Rows are one point carried round by a steady rotation, each followed by how many steps it has turned.
The counts run from 0 to 587.
[ 99  85 151 145 118 132 124 138 137 156  96 136 148  99 157 163 116 152
  94  92 104 116 125 133 115 124 147 170 130 141 124 131 176 124  78 104
 148  95 142 112 109 175 141 138 204  93 116 130 135 141 174  91 130 103
 110  85 148] => 354
[106  88 150 132 119 164 125 134  90 132 102 119 137  84 135 140 101 120
  85  76 128 121 140 144 138 140 128 186 131 150 124  93 173 108  85 140
 175  92 150  77 145 143 127 126 157 120 133 147 136 128 156  63 127 119
 130 113 167] => 92
[104 117 119 161 110 173 103 148 115 145  97 121 160  87 144 187 132 146
 106 105 159 106 119 169 106 138 152 185 123 133 132 118 158  90  94 123
 136 106 159 104 131 140 118  75 130  95 166 129 109 128 146  68 140 111
 109  94 131] => 135
[104  66 129 114 126 164 112 134 107 156 107 123 157  72 161 158 124 107
  86  86 113  97 136 161 121 114 135 163 120 130 141 102 162 120  49 139
 139 120 123 110 141 159 120 125 173 117 115 145 139 132 137  77 112 121
 131  99 161] => 268
[ 98 118 137 160 129 182 114 130 113 156  98 124 162  76 177 181 130 156
 117 107 139  95 130 157 103 141 139 179 113 130 137 108 174 115  89 111
 128  94 165  98 141 154 114 102 114  98 144 142 119 127 157  84 129 112
  98  86 127] => 36
[ 99  69 146 119 147 163 106 125 105 145 114 136 153  60 170 155 117 119
  91 108 133  96 136 159 112 142 118 167 135 129 134  98 176 122  50 126
 133 119 133 102 144 161 122 133 134 116 117 138 131 131 151  78 120 129
 118  92 140] => 367
[106  89 166 104 101 154 117 146 131 165 108 146 166  88 148 149  95 155
 103  69 106 114 112 139 120 109 138 185 124 128 154  99 136 114  88 131
 151  94 129 121 145 166 144 104 151  91 108 104 121 150 159  80 122 113
 134 108 177] => 361
[102  86 135 131 111 180 115 123 121 153  89 111 158  83 152 177 118 143
 116  78 129  84 121 148 102 117 127 175 129 114 146 104 154 109  71 148
 136 105 137 117 146 149 123  81 138  99 131 114 110 153 137  80 120 112
 117 109 158] => 543
[112  99 133 129 111 191 136 134 130 170 113 135 173  71 168 162 117 134
 107  86 113  88 124 146 121 103 153 175 120 121 149  96 177 140  82 129
 139 103 147 119 157 150 120 110 121 108 115 147 138 133 136 103 112 117
 110  95 164] => 443
[102  89 131 139 117 147 101 149 134 156 121 160 166  86 152 172 124  99
  73 105 154 123 101 162 106 134 154 172 144 146 126 123 167 118  94 131
 137 121 162 106  99 162 122 135 166 104 110 131 128 113 157  79 127 120
 114  70 165] => 78
[103  83 134 137 103 184 134 125 132 162  91 143 163  98 149 167 103 134
 114  55 117  92 122 142 110 111 134 182 137 114 140 108 172 131  88 146
 152  97 139 113 150 152 118  89 137  99 123 127 121 148 142 101 111 102
 121 112 176] => 188
[105  82 149 127 122 160 109 130 114 136  89 102 140  86 149 170 122 157
 111  79 126 106 122 137  99 131 113 174 126 115 139  99 157 110  70 145
 145 116 133 115 130 163 134  96 163  92 139 104 109 164 151  68 128 101
 107 109 153] => 544
[101 117 146 146  92 162 128 152 150 174  86 142 162 108 157 161 106 164
 113  75 110 117 117 135 129  94 157 191 101 142 145 119 148 126 121 109
 151  74 155 109 139 152 137 100 169  94 125 139 127 133 156 101 122 115
 127  83 153] => 436
[ 98  97 102 156 135 154 106 148 126 135 101 135 157  90 157 170 132  97
  73 109 137 111 131 181 122 126 157 166 118 157 135 140 173 121  78 117
 140 117 150 103 125 141 116 123 165 132 141 171 143 102 136  79 116 120
 124  67 130] => 76
[115 112 144 122 114 171 117 162 114 127  93 112 152  67 157 148 107 157
 104  91 124 122 144 161 125 121 133 191  93 143 173 106 146 106  90 110
 148 107 130 106 171 134 143  92 110 122 164 148 120 142 143  65 115 113
 122 104 131] => 383
[116  97 147 112 105 137 112 179 141 119  97 145 155  92 133 155  92 144
  96  70 130 132 100 142 100 125 129 187 135 132 167 127 144 113  85 124
 164 116 111 122 139 157 147  97 134 109 136 106  97 153 156  72 129  89
 123 114 163] => 479
[114 110 132 122 107 175 143 161 123 145  99 114 157  80 141 147  97 146
 100  79  90 111 143 153 152  96 161 176 106 159 164 115 161 118  90 110
 165  82 126 108 167 142 137 114 160 123 147 156 151 137 139  81 117 109
 126 104 152] => 9
[119  89 165 120  89 165 135 150 141 164 109 163 157  95 143 151  97 133
  87  75 116 109 104 131 111 115 157 188 145 128 147 117 159 133 105 118
 166  90 144 106 127 165 146 118 156 104  97 109 124 137 153  90 127 114
 119 101 188] => 262
[114  90 118 121 119 158 101 164 118 122  99 120 150  74 132 168 112 123
  92  87 141 103 131 174 113 137 131 175 138 134 152 121 153  88  63 132
 146 132 107 119 144 139 125  84 133 131 158 124 117 138 132  61 123 106
 125 115 145] => 51
[ 95 119 128 175 123 173 107 152 113 140  95 132 156  89 144 181 124 135
  97 112 158 110 133 171 107 151 145 195 133 137 134 132 171 101 101 110
 146 102 161  88 131 144 123  94 122 114 163 136 110 118 149  74 134 118
 100  93 116] => 391
[ 85 109 154 140 136 140 112 151 133 152 100 162 165  92 146 150  90 178
 111  85 115 137 109 135 128 147 135 178 147 139 137 117 172 115  98  96
 149  86 146 100 137 165 126 120 142  90 140 120 110 131 187 100 139 101
 110 100 146] => 198
[ 90 111 118 128 133 129 118 173 147 146 106 154 169  96 154 150  95 145
  91  84 103 141 124 157 146 102 166 171 121 166 149 131 166 118  93 101
 150  96 124 117 140 157 123 131 179 121 146 157 142 115 163 100 118 104
 134  78 153] => 514
[118  99 142 124  96 163 113 176 133 158 127 167 170  73 139 160 114 114
  84 116 152 110 106 165  92 135 163 180 157 131 161 138 157 107  93  99
 139 118 130 113 127 154 146  95 120 120 128 113 106 130 151  73 130 111
 110  97 141] => 143
[116 126 129 127 124 161 116 166 118 112 132 102 142  70 145 168 133 131
  73 111 136 130 128 167 119 131 153 162 124 164 146 107 173 108  70 117
 154 120 152 114 118 139 131 148 156 118 152 155 140 119 147  58 139  99
  95  76 156] => 408
[104 132 135 133 128 138  85 181 135 131 117 148 164  91 138 163 107 145
  86 102 160 143 102 168 120 138 157 181 127 152 151 111 136  89 102 121
 145 119 152 106 124 151 124 108 142  98 152 126 108 112 168  68 142 115
 127  80 147] => 60
[125 108 135 100 102 164 137 158 143 151 125 116 160  68 158 149 112 126
  92  86 100 116 121 156 145  86 164 172 115 152 169  94 149 125  80 114
 151 105 133 124 147 147 133 135 157 107 126 151 146 129 136  77 116 109
 119  87 171] => 343
[ 87 122 116 128 140 134 108 180 144 144 102 149 172  80 157 168 101 168
 107 110 123 127 126 165 126 116 159 170 119 144 167 140 156 102  78  79
 128 112 118 123 141 154 126 101 150 113 171 136 118 124 175  90 124  96
 117  86 118] => 42
[102 103 132 130 113 166 138 157 121 129  86 119 148  83 144 137  97 144
 101  64  97 122 142 143 141 107 141 186 105 146 157 120 164 128  98 125
 175  80 131  97 169 136 132 114 140 128 144 162 144 133 149  89 109 110
 136 105 150] => 265
[117  79 138 126 102 139 116 165 124 152  94 148 154  88 136 138  90 106
  75  97 122 116 139 154 133 115 159 177 119 162 147 141 145 109 101 107
 166 100 123 106 140 154 143 109 182 135 121 136 137 124 145  78 110 123
 149  94 141] => 84
[113 111 122 136  90 152 128 174 142 164 108 135 169  89 144 169 116 135
  90 111 125 110 123 166 131  95 188 177 106 160 161 141 147 105 116  93
 158 107 138 114 134 149 141 100 173 119 144 140 136 116 142  80 126 123
 128  75 149] => 417
[ 95 100 115 172 128 151 108 152 132 112  90 162 148 101 155 168 127 114
  88 100 154 115 122 157  83 158 133 183 136 128 135 159 185 125  94 122
 149 112 148  97 118 144 124 111 127 118 144 149 109 121 152  83 125 104
  99  88 121] => 57
[114 110 161 121 115 161 118 172 114 122 106 126 150  69 148 138  94 169
 108  81 121 128 139 150 123 131 132 198 119 141 173 107 148 104  92 107
 161  94 125  97 173 146 139 108 103 112 155 128 114 145 161  67 124 105
 118 113 135] => 382
[ 74 107 132 141 137 129 121 147 157 156  93 152 176  95 193 163 105 159
 104  95  92 128 119 149 114 106 143 172  97 137 150 128 162 138  87 101
 124  94 137 118 133 165 130 133 159 100 116 149 127 133 176 113 107 120
 122  73 136] => 22
[ 98 103 152 130 120 121  83 166 141 134  92 135 151 104 161 172 108 147
  85  95 147 148 111 151  96 134 131 191 105 149 150 115 129 108  98 128
 137 125 142 107 111 164 155 112 166  90 134 123  95 127 167  56 123 120
 138  86 132] => 394
